Each path below is one point turned by a fixed rotation once a step. After each direction that follows a path, write how fast that rotation turns it, in degrees a step (0 if it stays still).
Each turn is a multiple of 5 degrees from 10 to 175, or 0.
Each row of a path follows its step; steps can be skipped.
Path 1:
step 0: 1.501	-1.646	1.620	0.649	-2.411	-1.627	-1.274	0.112	-3.204	0.357	0.370	1.097	1.686	-0.846	2.373	0.429	-2.312	2.306	0.811	0.566	-1.505	0.315	-1.530	-0.404	-1.195	-1.142	2.785	1.554	-0.035	-1.928	-0.524	0.824	-0.147	-1.334	-1.468	-1.065	-1.124	0.526	-0.288	-2.668	-1.391	-0.783	0.425	-1.205	-0.459	-0.534	0.191	-0.753	1.816	0.739	0.717	-0.128	0.926
step 3: -2.309	0.648	-2.975	-0.834	-0.217	-1.191	0.349	-2.148	0.629	-0.634	-2.574	0.954	0.794	-1.847	-1.004	0.250	2.217	-1.975	1.036	0.409	0.067	0.652	-1.966	-0.748	1.938	-1.234	1.164	-0.540	-2.705	0.670	2.125	1.023	-1.009	2.241	-0.679	-0.751	-0.941	0.339	-2.465	-0.005	-0.119	-0.019	-1.433	-0.030	-0.657	-1.560	1.806	1.540	-0.209	1.361	0.637	-0.555	-0.444
step 5: 1.375	-0.926	1.503	0.695	-0.228	-0.518	-0.886	0.278	-1.275	-2.236	-1.260	0.830	-0.450	0.752	-1.397	-1.598	-3.035	1.298	-1.603	-1.274	-3.036	-1.058	-2.788	1.139	0.818	-2.296	1.428	-0.602	0.553	-0.385	-1.060	1.164	-0.714	-1.052	-0.788	0.923	0.547	-0.926	-0.162	1.235	-0.891	-2.273	-0.618	1.073	3.074	-0.338	-0.838	-0.688	1.627	0.729	-0.388	1.058	1.245
step 6: -0.358	-1.118	0.883	1.557	0.542	-0.021	-1.069	-0.186	-0.866	-1.169	-1.552	0.834	1.817	-0.165	2.317	-2.729	-1.565	3.409	-0.052	1.433	-1.155	0.526	-2.335	0.073	1.460	0.490	1.543	2.139	0.172	-1.866	-1.418	2.284	1.190	-1.268	0.098	-0.079	-0.804	0.012	0.715	-1.970	-2.223	-0.867	1.761	-0.473	-1.139	1.384	1.415	-1.102	-0.893	-0.076	-0.813	-0.457	0.278
step 8: -1.128	0.303	-1.421	-1.527	-0.657	1.038	-1.535	-1.028	0.149	-0.251	1.643	0.880	1.697	-0.218	-0.499	-1.218	-0.023	-3.744	0.958	1.010	-0.150	4.026	0.369	1.529	1.477	0.478	0.596	0.489	-0.181	-1.372	-1.893	-0.522	-0.491	2.015	-1.215	-0.002	-1.761	1.142	-0.435	0.382	1.828	-1.094	-0.146	-0.043	0.757	-1.437	0.193	3.540	0.999	0.274	1.506	-0.290	-0.575
step 9: -0.984	2.009	-2.123	-1.430	-1.225	-0.994	-0.638	-2.111	1.974	0.099	-0.984	1.545	-1.334	-0.156	-1.137	0.287	1.384	-2.996	-0.650	0.166	-2.941	-1.426	-1.163	2.362	1.788	-1.336	0.965	-1.682	-0.765	-0.213	0.192	2.142	-0.530	0.719	1.138	0.619	-2.477	-0.691	-0.627	-1.368	0.958	0.759	-0.694	-0.883	0.475	-0.161	1.774	0.882	0.557	2.116	0.481	0.111	-0.142
step 10: -1.583	0.167	0.108	-1.325	-1.280	-3.985	-0.698	0.167	0.110	-1.384	-2.385	1.210	-0.340	2.098	1.119	2.323	-0.472	-0.410	-0.506	-0.449	-0.533	0.573	-3.282	-0.037	-0.744	-1.577	1.364	-0.700	0.579	1.145	2.075	1.946	-0.041	1.065	0.292	-1.309	-0.289	-0.940	-0.723	0.950	-1.174	-1.038	-1.286	1.216	-0.641	1.154	0.863	-1.305	1.919	1.430	-0.466	1.599	1.181
step 11: -0.882	-2.294	0.545	1.459	-0.095	-1.692	1.021	0.936	-1.771	-1.619	-0.990	1.429	0.527	0.414	0.113	-2.441	-1.644	1.215	-1.515	-0.207	-0.700	1.424	0.505	1.497	1.028	-2.650	1.947	1.060	0.277	2.169	-1.583	0.344	1.864	-0.106	-0.761	-0.496	0.935	-1.506	-1.221	0.148	-1.897	-2.019	-2.211	1.578	0.737	-0.517	-1.421	-2.056	-0.176	-0.065	-0.723	0.507	1.725
step 13: -2.265	-0.710	-0.587	0.913	-0.342	1.179	-1.967	-0.229	0.710	-0.601	-1.325	0.078	1.801	0.873	-1.423	-0.440	0.197	0.113	3.057	0.737	-0.418	1.299	-1.682	-0.322	0.556	1.827	0.639	0.336	0.956	-3.691	-1.523	-1.303	-0.625	1.111	-0.856	1.324	0.502	0.009	-1.322	-2.891	-2.299	0.948	1.688	-0.127	0.444	-1.764	2.449	0.971	-0.149	0.695	1.181	-1.368	-0.623
Speeds:
-0.097	-0.290	-0.870	0.146	-0.536	-0.018	-0.403	0.029	0.927	-0.221	0.008	-0.672	0.500	-0.074	-0.137	0.976	0.229	-0.654	-0.482	0.012	-0.536	-0.385	-0.302	0.129	0.057	-0.238	-0.357	0.416	-0.594	0.049	0.192	0.284	0.275	0.090	-0.160	-0.092	-0.020	0.132	0.416	0.020	-0.088	0.241	-0.380	0.398	0.376	0.035	-0.678	0.074	0.422	-0.214	-0.001	-0.464	-0.476 => 65
-0.147	0.077	0.010	0.035	-0.670	0.284	0.270	0.469	-0.512	0.644	-0.155	-0.167	-0.291	0.174	-0.021	-0.592	-0.384	-0.301	-0.040	-0.702	-0.651	0.018	0.695	0.004	-0.418	-0.415	0.290	0.322	-0.669	0.042	0.261	-0.345	-0.471	0.611	-0.867	-0.257	-0.104	0.300	-0.160	-0.608	0.157	0.195	0.311	-0.298	-0.023	0.042	-0.556	0.642	0.008	-0.243	0.390	0.043	0.038 => 90
0.308	0.143	0.114	-0.218	0.188	0.047	-0.254	0.091	-0.410	0.209	0.466	-1.192	-0.298	0.131	0.098	-0.510	-0.254	-0.176	0.032	-0.059	-0.321	0.292	-0.819	0.367	0.354	0.575	0.325	0.156	-0.016	0.795	0.385	0.331	-0.038	0.401	0.203	-0.015	0.013	-0.705	0.561	-0.225	-0.551	0.488	-0.130	0.240	-0.241	0.160	-0.036	-0.580	-0.172	-0.064	0.393	0.727	-0.223 => 80
-0.249	-0.073	-0.003	-0.493	0.418	0.664	-0.208	-0.156	-0.566	0.483	-0.183	-0.240	0.753	-0.066	-0.725	0.462	0.219	-0.059	1.045	-0.365	-0.383	-0.507	0.228	0.129	-0.116	-0.233	0.097	-0.489	0.515	-0.018	-0.031	0.562	0.133	0.237	0.451	0.010	-0.300	-0.058	-0.766	0.169	0.281	0.247	-0.326	-0.124	0.086	0.371	-0.156	0.267	0.489	0.202	0.088	0.521	-0.554 => 70
-0.124	0.257	-0.433	-0.633	0.584	-0.649	0.188	-0.173	-0.493	-0.032	-0.375	0.182	-0.327	0.221	-0.086	-0.005	0.199	-0.040	-0.527	0.060	-0.281	-0.005	0.501	0.213	0.158	0.111	-0.112	0.443	0.226	0.012	1.437	0.345	-0.051	-0.491	-0.171	0.485	0.054	-0.456	-0.375	0.031	0.315	-0.122	-0.093	0.458	0.476	-0.007	0.415	0.167	0.475	-0.882	0.140	-0.080	0.205 => 60
-0.516	0.252	0.363	0.391	-0.262	0.615	-0.263	0.104	-0.254	0.657	-0.734	0.317	-0.119	0.253	0.112	0.454	0.211	-0.636	0.064	-0.427	0.910	-0.009	-0.289	0.773	-0.524	0.399	-0.156	0.306	-0.026	-0.584	0.397	0.193	0.211	-0.121	-0.114	-0.240	0.644	0.126	0.121	-0.216	-0.119	-0.530	-0.327	0.262	0.057	-0.347	0.032	-0.798	-0.116	0.100	0.452	0.250	0.008 => 115
0.913	-0.511	0.293	-1.181	-0.374	0.113	-0.371	0.393	-0.058	-0.267	0.097	0.175	0.114	-0.419	-0.136	0.388	-0.218	0.049	-0.118	-0.237	0.631	-0.351	-1.050	0.273	-0.799	-0.056	-0.032	0.103	0.155	0.124	0.426	-0.385	-0.718	0.350	-0.314	0.093	-0.105	-0.222	-0.261	0.390	-0.159	-0.157	0.143	-0.453	0.276	-0.081	0.151	0.285	0.029	-0.166	-0.138	-0.248	0.136 => 145
